0: [131 137 119 114 133 149 155 164 146 116 116 128 132 148 142 135]
1: [147 172 203 199 177 153 117 125 128 117  98  86  83  91 114 129]
2: [110 107 105 128 161 180 192 189 169 156 147 142 151 130 114 121]
3: [ 79  97 115 114 123 114 118 135 165 155 141 142 126 101  86  77]
4: [142 105  92  86  82  96  93 111 116 119 120 142 151 146 142 141]
5: [149 126  98  72  80  83  90 102 134 143 154 142 146 148 156 145]
6: [ 91 105 115 114 134 163 181 196 191 169 156 142 117 108  72  82]
7: [ 95 110 109 128 123 107 124 152 152 146 149 142 117  93  86  84]
8: [158 140 123 114 119 114 109  80  73  78  75 100 123 143 142 153]
9: [138 123 100  86  78  78  86 104 107 110 111 128 140 142 128 149]
10: [156 152 125 114  87 102 116 124 130 150 163 156 135 102 114 131]
11: [158 126 135 142 143 136 108  79  85  80  68 100 128 173 184 182]
12: [154 147 148 156 161 150 141 127 112 111 122 142 137 140 170 142]
13: [113 115 129 142 150 143 138 137 114  84  70  71  79  92 114 121]
14: [205 211 198 170 130 114 117 111 104  92  89 114 135 146 142 176]
15: [105 130 146 142 140 146 129 117 108 116 111 114  92  76  72  80]
16: [155 158 132 100  90  84  70  73  95 134 176 198 197 181 170 141]
17: [117 142 148 156 182 200 186 171 143 115 119 114 113 104  86  99]
18: [156 170 155 128 121 116 113 114 105  93  88  86 100 136 142 140]
19: [ 89 102 124 128 119 135 153 191 205 198 152 142 138 118 100  84]
20: [131 168 194 199 199 169 145 146 132 107  83  71  87 105 114 116]
21: [142 122 101  72  77  72  90 106 123 123 115 128 148 147 156 150]
22: [126 122 124 114  93  70  82  83  92 116 139 142 143 151 142 137]
23: [ 82  84  93 114 138 144 157 159 137 128 111 114 126 114 100  65]
24: [132 150 157 156 151 125 119 107 110 107  88  71  63  79  86 112]
25: [151 154 154 156 130 120 111 101  95  97 124 156 179 193 198 178]
26: [129 123 105  86  93 106 118 123 119 124 162 184 202 200 156 138]
27: [170 161 130 128 122 110 108  80  79  83  87 100 133 157 156 166]
28: [151 158 186 199 189 167 153 121 104 102  93  86  81  95 114 137]
29: [125 120 146 185 198 200 178 134 123 115  92  86  72 102 128 128]
30: [115 144 155 156 146 143 126  99  79  73  76 100 103 116 128 112]
31: [171 175 165 128  93  74  89  89 103 105 148 156 166 144 128 151]
32: [139 163 168 142 150 145 129 104  89  85  73  86  98 124 128 131]
33: [162 144 139 114  92  90  80  87 105 131 150 142 127 118 142 152]
34: [116 104  77  86  88  86 107 127 149 149 160 156 153 142 142 125]
35: [142 152 161 156 125 113 112 115 100  99  85  71  74  93 114 143]
36: [145 140 129 128 108 102 101  94  82  87 100 142 142 146 156 152]
37: [185 199 202 170 134 111 118 133 130 126  95 100 105 111 114 133]
38: [115 127 145 156 176 165 164 154 140 124 100  86  73  66  86 103]
39: [158 158 148 156 142 128 121 114 110 103  91 128 163 184 184 184]
40: [130 114 115 100 100  85  90 110 132 152 154 170 199 195 170 157]
41: [115 117 123 100  93 115 129 127 117 113 134 170 191 202 184 143]
42: [ 77  67  95 114 138 133 136 124 135 139 153 142 135 120 100  88]
43: [177 139 140 142 143 135 110  73  80  83  67  86 139 185 198 195]
44: [157 114  99  86  88  76  91 110 127 124 112 114 142 179 198 188]
45: [134 135 124 114 104 117 132 141 135 158 159 142 122 117 114 116]
46: [107 116 112 114 113 111 125 115 142 154 167 156 136 140 128 110]
47: [ 84 115 134 142 145 148 145 136 130 127 118 114  89  78  72  82]
48: [163 150 128 114 123 118 110 100  94  75  66  86 121 135 128 152]
49: [ 90  76  91 100 101 134 143 149 180 186 175 156 133 112 114 109]
50: [ 97 111 117 114 109 126 143 157 142 138 137 114  82  74  72  98]
51: [136 114 122 128 113  95  89  74  76  76 107 128 149 139 156 145]
52: [156 163 144 142 122  96  66  82  97 104 107 114 113 111 128 147]
53: [112 128 155 170 154 140 134 119  91  70  74  86  90 104 114 125]
54: [158 175 203 213 186 176 138 108 102 104  92 100  91 109 142 146]
55: [ 76  84  78 100 119 132 144 163 162 145 115 100 121 124 114 100]
56: [148 150 162 185 157 147 124 100  84  62  71  86 113 127 128 145]
57: [172 175 150 142 127 105  96  87  96 105 148 156 170 165 156 147]
58: [123 143 182 199 200 168 141 142 138 125 101 114 131 132 128 120]
59: [127 118 130 128 129 111  83  90 101  96 109 156 184 196 198 159]
60: [108 122 123 142 129 115  94  80  80 108 136 142 157 159 156 131]
61: [159 158 146 128 109  93  77  73  74 107 152 184 202 194 170 135]
62: [117 119 128 114 100  84  89 106 117 137 149 184 203 197 170 145]
63: [ 74  77 111 142 180 178 160 144 129 157 165 156 116 102  86  85]
64: [193 212 200 170 123  99  80  86  78  82 118 142 150 141 128 151]
65: [109 118 131 128 106  99  82  90  97 106 124 170 205 204 184 151]
66: [112 125 116 114 130 142 152 145 144 141 102  71  76  65  86  97]
67: [131 137 126 100  77  82  87  79 103 160 190 213 193 160 128 132]
68: [ 72  83  88 114 129 139 149 165 168 175 171 170 143 118  86  72]
69: [115  91  73  86 108 115 122 142 164 156 128 100 126 149 156 141]
70: [ 86  95 100 114 145 155 143 149 153 140 123 114 122 116 100  85]
71: [100  85 107 128 133 145 144 181 203 204 181 142 116 123 114 106]
72: [ 75  81  69 100 126 163 184 205 191 159 139 142 150 136 114  99]
73: [125 118 159 185 199 199 173 138 133 129 103  86  93 100 128 125]
74: [118 119 133 114 107  93  72  68  84 108 134 142 144 149 156 136]
75: [190 196 170 156 159 156 139 126 112  98  95  86 100 126 156 193]
76: [130 127 123 100 118 140 154 174 179 179 158 156 144 148 142 135]
77: [ 90  98 100 114 114 116 115 135 152 163 152 156 139 123 100  77]
78: [112  84  87  86  88 106 107 113 125 133 162 170 154 150 142 138]
79: [157 147 159 156 145 129 104  96  84  70  96 114 118 134 142 157]
80: [108 105 103 114 115 112 117 141 171 192 205 198 163 149 142 132]
81: [103 123 143 156 159 186 197 195 183 162 120 100  91  90  86  77]
82: [148 126 109  86  81  66  84 104 107 116 123 128 141 150 142 145]
83: [112 140 185 199 199 180 161 147 173 154 143 128 102  86  86  90]
84: [ 73  82 105 128 132 120 119 120 134 163 159 142 139 120 100  86]
85: [143 137 114  86  85  78  90 105 121 115 113 114 127 146 142 140]
86: [ 86 112 125 128 150 165 153 123 101 118 134 128 130 102  86  74]
87: [ 77  83 113 114 117 110 114 128 170 178 165 142 128 108  86  86]
88: [154 154 141 170 196 190 181 163 105  83  64  71  82 101 128 147]
89: [184 138 121 114 124 125 111  86  86  90  97 114 124 173 198 202]
90: [145 144 141 185 198 199 176 144  98  69  75  71  79 105 128 145]
91: [150 159 156 128 130 105  89  80  71  77  99 128 141 140 142 138]
92: [138 147 154 156 148 124 112 109 123 112  95  86  57  83  86 114]
93: [185 183 161 128  93  73  73  82  86 103 122 142 140 145 170 183]
94: [154 153 118 114 127 157 165 154 130 101  88 100 117 116 142 143]
95: [150 146 147 142 108  86  82  64  82  97 118 114 105 120 128 140]
96: [ 89  86 112 128 153 159 144 138 166 201 197 170 127  94  86  76]
97: [182 209 202 170 125 106 121 128 119  95  75  86  85  98 114 131]
98: [114  90  77  86  73  97 114 127 124 120 131 156 158 159 156 145]
99: [108 105 110 128 126 131 174 184 185 172 148 114 118 131 128 129]
100: [155 139 138 114  93  76  70  88 110 125 139 142 129 123 142 150]
101: [ 97 105 105 100 121 123 130 134 157 169 164 142 144 137 114 102]
102: [ 96  80  76 100 126 148 159 152 140 125 144 156 162 133 114 105]
103: [121 125 139 156 159 143 115 106  89  75  74  86 129 161 170 159]
104: [ 72  82  76  86 105 116 130 128 136 136 167 184 181 151 114  95]
105: [ 77  85  91 100 118 143 139 152 160 180 183 184 149 125 100  79]
106: [119 107  96  86  82 111 141 159 156 139 108 128 151 153 142 122]
107: [134 148 188 213 192 170 141 118 116 123 118 100  74  81 100 126]
108: [106 125 147 156 151 156 144 126 111 125 108 100  96  86  86  81]
109: [140 128 123 114 139 153 149 152 134 123 134 142 138 147 142 155]
110: [ 87  86  81  86  92 113 157 187 186 170 146 128 148 154 142 117]
111: [ 84  69  98 114 141 149 146 156 139 139 158 156 127 117 100  90]
112: [ 87  97 123 142 146 152 160 160 145 128 117 114 102 101  72  84]
113: [123 124 109 128 143 148 156 149 136 145 145 142 158 139 142 136]
114: [172 152 123 114 124 127 108  89  73  87  88 100 117 143 156 172]
115: [194 192 161 156 139 119 101  84  81  89 106 114 114 131 170 190]
116: [138 118 118 128 116 111  99  95  92  96 112 142 143 144 156 157]
117: [108 137 171 199 194 192 172 147 141 137 110 100  87  83 100 102]
118: [141 191 206 199 174 142 137 144 152 139 115  71  79  79  72 101]
119: [134 119 114 142 181 193 186 159 120  92 101 100  91  96 128 135]
120: [191 210 208 170 132 148 155 149 133  97  68  71  65  86 114 162]
121: [162 120 116 128 126 121 115 105 120 136 140 142 168 185 184 183]
122: [195 186 173 142 148 133 107  95  81  68  63  71 108 139 170 175]
123: [ 86  84  83  86  93 127 159 170 183 175 166 142 151 149 128 104]
124: [167 146 134 114 106 100  73  86  88  93 121 128 153 151 170 175]
125: [ 73  77 105 128 129 124 131 141 149 145 149 156 123  99  86  85]
126: [118  97  85  72  76  79 107 130 149 156 147 142 130 117 114 117]

[169 158 155 156 152 140 131 108 100  85  90 114 127 127 142 157] 79 56 32
[154 139 117 114 122 117 101  90  73  73  80 100 130 139 142 153] 8 48 114
[169 204 205 185 148 119 114 128 122 130 102 100 106 121 128 132] 37 97 1
[117 131 151 142 158 164 149 129 115 120 109 100 108 100 100 101] 108 15 47
[116 103  88  72  90 108 128 143 150 160 165 128 108 110 128 131] 126 34 45
[112  93  70  72  84  90 125 136 148 141 146 142 125 113 114 116] 126 34 78
[ 90  87  79  86 113 148 183 189 179 146 127 170 160 141 114  84] 72 102 123
[123 129 119 100  78  76  76  86 114 135 161 170 158 136 128 116] 22 5 100
[116 119 123 142 159 183 195 185 151 149 139 114  97  75  86  93] 81 17 112
[109  90  78  86  80 102 131 137 142 158 161 128 110 109 114 126] 126 34 101
[142 167 168 142 131 107  89  68  65  88 108 156 186 193 198 172] 25 59 61
[142 160 180 185 183 162 151 128 101  74  60  71  76  96 114 140] 28 20 90
[ 83 105 136 142 160 161 193 201 189 162 116 114 116 108 100  74] 81 6 112
[170 132 123 128 129 119 106  89  99 115 141 142 147 191 198 189] 121 25 89
[112 103 129 128 128 123 120 141 167 192 201 184 145 133 128 125] 80 46 101
[ 81  78  73 114 135 174 189 201 186 165 147 170 150 136 114  93] 72 2 68
[114 112 131 142 134 113  97  81  72  98 123 128 142 164 156 130] 60 51 116
[158 162 134 114  88  79  71  80 106 148 182 198 209 179 156 147] 16 67 61
[116 128 121 114 131 170 181 179 167 130 121 114 134 144 128 115] 0 2 99
[100  99  87  86  75  92 114 139 144 141 157 156 135 112 114 127] 126 34 78
[172 205 207 185 146  98  89  88  88  71 109 142 137 121 114 137] 64 14 91
[139 106  74  86  94  99 107 134 158 168 157 114 141 154 170 170] 69 5 34
[114 136 146 156 151 143 158 173 178 167 135 100  90  75  72  94] 81 38 112
[ 71  70  80 100 118 137 148 147 145 144 134 100 110 116 100  89] 55 70 23
[113 107 121 128 115  96  77  69  83 104 127 142 141 149 142 125] 74 60 22
[138 186 204 199 177 158 154 165 157 139 125 100  76  63  86 103] 118 83 117
[110  88  95  86  85 103 140 144 144 140 129 142 147 146 142 120] 106 98 34
[116 107 102 100 111 122 130 120 120 115 161 184 191 182 156 117] 26 41 78
[107  91  90  72  86  93 116 150 142 146 151 142 138 104 128 121] 126 34 78
[ 90  82  78 100 116 133 146 137 156 152 129 100 119 117 114  99] 55 70 23
[130 123 108 128 148 158 165 164 140 146 147 142 146 149 142 137] 113 109 0
[157 157 166 156 139 126 113  98  80  89 112 156 185 191 198 178] 25 39 59
[ 87 100 118 142 152 156 174 182 163 138 115 114 108 103  86  78] 112 70 23
[185 138 100  86  90  90  83 115 139 138 128 114 127 173 198 196] 44 21 5
[124 117  96  86  81  91 114 144 168 164 137 114 129 156 156 152] 69 106 34
[132 118 121 142 177 192 195 170 123 113 108 100  88  87 114 126] 119 17 38
[183 187 168 156 153 134 110  90  84  70  73  86 112 139 142 162] 122 79 115
[134 122 111 114 123 128 141 129 131 152 152 142 160 162 142 141] 113 109 46
[155 152 167 156 132 115 120 118 115 106 107  86  80  90 114 130] 35 92 24
[148 154 146 128 123 105 105 100 132 154 163 156 117 105 114 143] 10 33 45
[110 156 186 185 185 165 149 158 166 153 130 114  94  79  72  91] 83 117 118
[152 153 148 156 154 144 131 113 115 103  99 128 149 168 170 168] 39 12 25
[155 112  89  86  80  93 108 128 150 170 158 156 177 196 198 184] 40 121 44
[147 166 153 142 151 137 116  99  82  73  80  86 108 120 128 132] 32 30 56
[158 133 124 114 121 120 106  96  64  63  73 114 125 140 142 156] 8 114 48
[134 143 158 156 161 179 191 191 158 135 106 114 111 114 128 117] 17 81 73
[ 76  85  85  86 127 135 150 146 122 150 187 198 197 166 128  89] 104 105 102
[112 115 117 114 109  91  97 121 142 150 149 170 151 141 114 125] 46 34 78
[149 143 121 100  85  77  78 103 126 128 123 100 107 138 156 158] 85 82 100
[121 141 144 142 169 183 184 187 154 123 109 128 125 122 114  98] 17 2 81
[134  93  82  72  81  93 104 109 110 106 118 128 154 144 142 134] 4 9 21
[160 175 161 142 119 123 137 155 148 140 117 114 105 101 100 128] 37 45 94
[191 190 168 156 157 140 115  85  76  71  69  71 104 155 170 192] 122 115 75
[125  91  99  86  87  85 101 135 143 154 170 184 209 191 184 162] 40 26 62
[104 133 153 156 144 164 181 185 183 172 140 100  68  78  86  86] 81 38 112
[187 188 173 142 139 155 164 148 114  92  76  86  73  96 114 161] 120 75 97
